In the data rows, 128 means zero.
Some points:
[114 117 190 103 187 137  82 127 182 161 148  63  79  97 122 106 165 118
  67 125 133 112  96 154 155 137 175 114  68 114 156 122 194 117 126 184
 140 133 147 177 110 144 128 125 107 127 131 112]
[125 162 162  75 167 125 156  79 142 158  94 136  91 103  96 109 125 158
 150  80 121  57 123 113 192 136  85 168 103 141 127 144 134 146 148  85
 111 144 122  87 183 119 131 118 161 114 238 160]
[ 10  43  94  77 144 129 140 153  80 157  93 143 167 162 176 129 173 146
 152 149  94 138  98 119  87 148 153 151  90 159 107 107 117  91 152 158
  90 123 146 124 113 180 128 175 114 137 108 155]
[143  97  82  96 148 124 152 141 152  81 112 158 122 153 129 173 123  86
 122  96 169 114 108  91 158 161 140 103  45  88  75  62  56  83 137 183
 140 135 129 102  89 123  70 174 132 108 133 135]
[127 117  55 117 116 102 117  90  98 140 147 111 112 134 148 126 106 110
  86 188 140 185 111 194 123 163 133 157 188 104 115 120 134 119 105 150
 183  92 167  74  89  64 134 156 151 171 131 183]
[147  82 115 129 143 147  99 172  79 115 157 122 163 102  63 203 124 145
 126 126 107 111 147 160 220 121  67 140  82 130 156 127 118 111 131 146
  76  79  97 147 153 124 148 131  90 148  98 103]
[162 124 172  90 128 118 113 125 147 120 179 144 117 134  88 164 116 132
 150 147 105 164 154 164 124  98 132 128 126 204 127 150 120 202 156 115
  65 112  91 130  88 150  82  75 139  84 137 114]
[122 170 121 140 124 112  62 129 203 143  97 143 119 108 139 155 183 129
 142  88 111 164  78  93 125 118  43 145 105 140 117 105 150 174 160  77
 144 172  97 152 113  99 148 116 129 128 164 145]
[106 146 172 185 111  86 125 135 125 163  96 134  93 145 133  62 166 131
  61 107 120 140 129 123 208 178 153 104 123 143 152 100 116 153 151 147
  98 112  77  78 131 177 202 139 151 104  75  90]
[ 71 157 133 150 141 175 112 189 138 198  71 131 130 135  99 151  84 125
  93  92 126  80 144 183 111 134 123  71 157 159 129 122 104  69 116 117
 129 184 101 130 143 121  68 122 143 167 107 111]
[ 79 113 108 111 154 128  50 129  97 113 148 185 120 168 147 117 120 140
 147 151 173 145 205 115 130 141 132 126  38 157 114 162 145  83 107 105
 167 119 149  85 126 164 130 103  80 143 166  68]
[119 102 105 166 155  34 182 154 177 166 135 147 188 143 167 169 128 129
 100 117 153 140 150 157 122 139 179 139  72  90 118 104 133 117 120 124
 134 126 180 121 176  64 152  91 133  47 118 119]
[ 84 160  87 130 139 119  93 127 156 118  70 128 153 120  96  59 164 104
 241 128 154 125 166 142 120 131 176 111 120 122 156 125 154 136  94 129
 139  60  95  89 102  67 137 155  89 122 122 141]
[138 109 134 136  54 195 112  82 203 153 144 146 138 195 108 184 153  80
 133 129 113 120  98 103 119  67 128 160 132 148 138 179 137 127 166 189
 131 118 102  95 149 112 141  97 127 146 141 139]
[138 160 189 107 135 112 134 115 131  69 111 104 130 107 117 138 143 175
 172 130 124 142  55 154  26 133 114 131 127 112  89 101 108 167  92 173
 123 108 130  84 186 145 141 169 149 153  83  81]
[161  88 189 181 129 152 157 162 128 128 130 180 109  84 103 119 120 109
 138 206  61 136 151 126  50 173 121 108 107  90 155  89 169 127 141 130
 114 137 155 119 166 110 167 138 162 143 143 108]
[133 101  79 138 165 114 105  49 102 112 105 153 141 134 120  89 125 197
 103 127  98 116 129 118 106 149 109 147 122  90 135 160 105 207 142 156
 133 177  83 105 134 130  70 122  67 114  59 154]
[148 119 141 151 117  73 107 151 143 103 118 116 130 137 148 124  18 127
 130 150 207 100 109 131  81 125 135 155  95  97 135 112 127 124 163 112
  90 137 101 118 109 154 172 112  77 112 150 181]
[151  98 120  70 137 133 155 118 151 109 170 109  69 127 155 143 171 189
 140 133 137 119 186 135 118 101 126 122 134 125  84 134 147 109 102 116
 102 133  77 156 130 170 173 145 201 107 100 118]
[161 109  98 149 107 140 132 126 116 150 141  99 120  76 193 115 102 131
 118 128 132 128 170 142 163 112 123  70 131 137 144 106 190 180 148 163
 119 101 123  92 160 118  86 151 132 116 130 124]
[157 159  86 165  95 151 128 131  87 194 116  57 153  87 131 154 102 158
 119 134 142 185 127  77 130 144 182 131 109  73 103 144 149 142 139 123
 149  78  89 109 142 165 118 135 134  97 204 101]
[105 130 129 143 157 131 114  80  82 119 112 160 124 113 116 110 140 120
 119  97 152  90 114 101  91  60  91  91 177 114 128  93 187  78 168 125
 143  79 130 134  92 142 119  61 137 102  85 131]
[154 151 167  57  68 149 151 153  79 135 155 160 114 140 149  90 181 166
 109 102 145 139 165 146 111  85 119  70 106  94 174 140  74 120 156 119
 108 128 118 161 114 117 113 196 116 159 150 112]
[115 137 142 169 121  94 134  39 132 171 110 101 138 144  92 126 122 150
 178 200 175  85 105 100 125 153  82  72 141 179 128 151  88 114 102 113
 141 147 164 207 115 122 150 153 141 123  98 144]
[125 136  85 112 135 132 117 133 125  72  99 156 155 196 121 122 155 131
  88 140 156 102 136 142 142 167 188 171 130 190  85  89 125 105 155 157
 108 141 143 195 151  67 128 107 152 104 173  87]
[ 81 160 134 133 110 111 194  63 150  94 142 124 120 138 117 207  88 137
 115  63 100 136 127  83 129 185 134 103 188 131 160 127 122 140  96  91
 150  73 150 126  77 122 133 137 107 184 137 149]
[188 101 121  80 122 139 165 143 165 129  76 132 140  88 112 113 180 114
  89 137 156 146 102 165 150 143 152  97 111 160 135 154 112 120 133 108
 191 133  93 182 132 181 135  92 101 158 110 123]
[ 90  72 127 118 100 168 111 130 102 144 176 139 164  67  72 165 102  27
 102 112 131 147 169 148 132 132 112 120 129 122  98 155 121 179  65 134
 155 144 103 155 168 137 112 116 101 129 117 177]
[148 165 149 125 121  99 143 106 129 204 196 133 135 122  99  99  71 160
 122 119 151 120 108 139  97  89 122 139 164 162 167  46 141 140 104 158
 172 123  70 114 137 104 150 128 129 119 126  98]
[119 139 106 154  98 122 186 171  79 134 161 176 101 124 183 146  98  75
 151 172 168  90  98 147 139 137 129 157 136 130 153 209 142 155 191 132
 166 160 138 126 117 172 131 131 145 150 144  93]
[127 109 128 157  70  96 103 192 135 156 113 169  94 133 153 129 147 186
 147 105 106 136 106 118 179 153 156 146 166 132  40 164 153 116  96 202
 138 110 151 174 128 121 102 146  67 172 124 127]
[175 166 180  70 135  86 131 112  98 126  94 102 181 145 183 121  92  83
 125 110  46 162 158 107 159 136  77 166 103 122 112 180 136  42 111 144
 150 135 129 158 135 147 129 139 115  93 114 127]
[156 161 104 110 150 111  74 120 125 154  75 128 119  92 106 171 105 116
 172 112 109 154 157 106 126 127 125 148 183 131 130 162 126 106 141  77
  65 202 173  93 112 122 145 173 173 149 124 134]
[144 149  84 107  83 149 101 107 133 134 161 105  97  64 170 122 115 116
 119 122  69  69 115 100 112  94 178 101 145 188  90 124  92 143 141 108
 102 124 208 125 134  88 150 134  90 145  87 108]
[111 146 155 105 150  98  69 115 125 121 159 170 162 126 139 106 126 155
  98 188 132 139 105  75 154 126 100 126 139 100 103 156  89 145 130  96
 110 107  98 118 143  72 113  86 207 167 116 149]
[116  98  97 111 191 142 128 154 158 101 182 132 233 124 111  69 114 139
 127 117 125  64 130  99 131 136  95 116 143 116 173 131 123 158  92 174
 106 158 130 167 107 178 166 116 142 122 136 100]
[113 142  82 129 150  82 205 162 152  90  93  74 116 202  81  65 112  95
  99 170 125 160 151 118 170  60  95 137 129 121  90 108 125 142 168  87
 135 173 143 139 136 165 118 142 102 190 130 127]
[162 127 103 149  96 110 104 125 109 166 114 115 103 169 134 149 127 100
  66  83 125 122 124 128 145 116 147 113 124 115 190 160 133 180  54 121
 115 108 133  99 138 155  98 141 118  62 154 107]
[129  88 170 130 114 138 122 183  83  52  77 131 115 111 137 145 114 171
 117 152 136 127  95 106 156  96 181 162 167 144 163 130 136 135 100 105
 185 146 137 110 123 118 168 132 141  95 129 130]
[121 140 132 111 122 202 154 156 135 139 157 128 109  90 119 105  88 128
 153  81 154 229  88  88 139 141 104 177  85 136 159 147 122  71 128 114
  94 151 142 152 126  95 111 125 165 114  69 133]
[138  78 167 108 160 193 173 179  86 144 147 106 102 181 166 130 178  77
 112 156 137 145 121  81 153 169 117  82 166 126 117 106 136 142 137 116
 128 155 131 114 126 100 166 112  79  87 166 125]
[173  92 140 172 174 176 155  34 137 163 153 173 136 135 153 119 157  96
 200 103 104 123  77 163 130  93 194 165 123  99 111  94 110 131 102 102
  84 125  86 142 112 123  92 129 116 148 134 122]
[143 193 141 173 121 129 163 142 138  95 180 139 150 132  63 141 138 166
  95 125  95 120  92 166 103 111  94  92 126 150  79 158 201  86 123 100
 136 179 179  85  92 132 124 172 123 116 114 175]
[ 50 146 124 137 117 134 179 112 139  59 102  83 107  69 133 149 147 106
 131 173 105 155 131 177 103 130 112 136 153 106 162 143 115  54 118 142
  93 133 104 131  83 109 106  78 115 114 155 103]
[157 109 155 176  78  84  98 117 139  94 177  78 157 116  88 106 156 150
 200 100 124 113 134 107  81 149 157 165 186 108 169  95 102  80 178  83
 157 140 135  87 168 157  65 106 140 139 123 118]
[153 147 105 193 165 110 154 150  57 108 113  67 137 147 142 108 122 111
 137 101 117 132 171 141 102 133 158 111 125 134 109 153 107 148 113 155
 146 127 142 150  94  69 156  90 182 171 162 185]
[131 197 106 119 137 140 103 134 155  96 147 130  78 137 170 150 140 121
 165 159 112 138 118 137 110 104 142 122 146 112 200  77  79 149 110 126
 133 124 160 153 178 177 117  91 131 104 105 195]
[126 134 174  92  68 136  98 101 104 115 103 104 134 169 193 109 101 130
 117  98 147  83 170 139 142 119 104 122 145  98 124 111 170 170 131  90
 128 120 175 157 101 122 123 114 134 147  97 108]
[129 120 134 169 164 207 130 175 190 110 112 146 108 146  92 109 144 127
 129 141 150 125 169 148  93 122  76 180 162 130  90 135  98 139 133 112
 155  44 149 141 141 159 121 177 133 122 156 145]
Along one direction, these points spread out more than along any other. Take the direction at right angles to it along which they spread out most. Go by this last direction. For each point below, how far along it does it lie, from 0 to 99? The average is 50, and the first point in the table lies past the average. One standard deviation of the points above along it is 16.
[122 170 121 140 124 112  62 129 203 143  97 143 119 108 139 155 183 129
 142  88 111 164  78  93 125 118  43 145 105 140 117 105 150 174 160  77
 144 172  97 152 113  99 148 116 129 128 164 145] 63
[111 146 155 105 150  98  69 115 125 121 159 170 162 126 139 106 126 155
  98 188 132 139 105  75 154 126 100 126 139 100 103 156  89 145 130  96
 110 107  98 118 143  72 113  86 207 167 116 149] 51
[138 109 134 136  54 195 112  82 203 153 144 146 138 195 108 184 153  80
 133 129 113 120  98 103 119  67 128 160 132 148 138 179 137 127 166 189
 131 118 102  95 149 112 141  97 127 146 141 139] 66
[129  88 170 130 114 138 122 183  83  52  77 131 115 111 137 145 114 171
 117 152 136 127  95 106 156  96 181 162 167 144 163 130 136 135 100 105
 185 146 137 110 123 118 168 132 141  95 129 130] 42
[129 120 134 169 164 207 130 175 190 110 112 146 108 146  92 109 144 127
 129 141 150 125 169 148  93 122  76 180 162 130  90 135  98 139 133 112
 155  44 149 141 141 159 121 177 133 122 156 145] 45
[144 149  84 107  83 149 101 107 133 134 161 105  97  64 170 122 115 116
 119 122  69  69 115 100 112  94 178 101 145 188  90 124  92 143 141 108
 102 124 208 125 134  88 150 134  90 145  87 108] 45
[143  97  82  96 148 124 152 141 152  81 112 158 122 153 129 173 123  86
 122  96 169 114 108  91 158 161 140 103  45  88  75  62  56  83 137 183
 140 135 129 102  89 123  70 174 132 108 133 135] 34
[ 71 157 133 150 141 175 112 189 138 198  71 131 130 135  99 151  84 125
  93  92 126  80 144 183 111 134 123  71 157 159 129 122 104  69 116 117
 129 184 101 130 143 121  68 122 143 167 107 111] 49
[161 109  98 149 107 140 132 126 116 150 141  99 120  76 193 115 102 131
 118 128 132 128 170 142 163 112 123  70 131 137 144 106 190 180 148 163
 119 101 123  92 160 118  86 151 132 116 130 124] 66
[105 130 129 143 157 131 114  80  82 119 112 160 124 113 116 110 140 120
 119  97 152  90 114 101  91  60  91  91 177 114 128  93 187  78 168 125
 143  79 130 134  92 142 119  61 137 102  85 131] 49
[162 127 103 149  96 110 104 125 109 166 114 115 103 169 134 149 127 100
  66  83 125 122 124 128 145 116 147 113 124 115 190 160 133 180  54 121
 115 108 133  99 138 155  98 141 118  62 154 107] 72
[ 10  43  94  77 144 129 140 153  80 157  93 143 167 162 176 129 173 146
 152 149  94 138  98 119  87 148 153 151  90 159 107 107 117  91 152 158
  90 123 146 124 113 180 128 175 114 137 108 155] 26
[119 102 105 166 155  34 182 154 177 166 135 147 188 143 167 169 128 129
 100 117 153 140 150 157 122 139 179 139  72  90 118 104 133 117 120 124
 134 126 180 121 176  64 152  91 133  47 118 119] 35
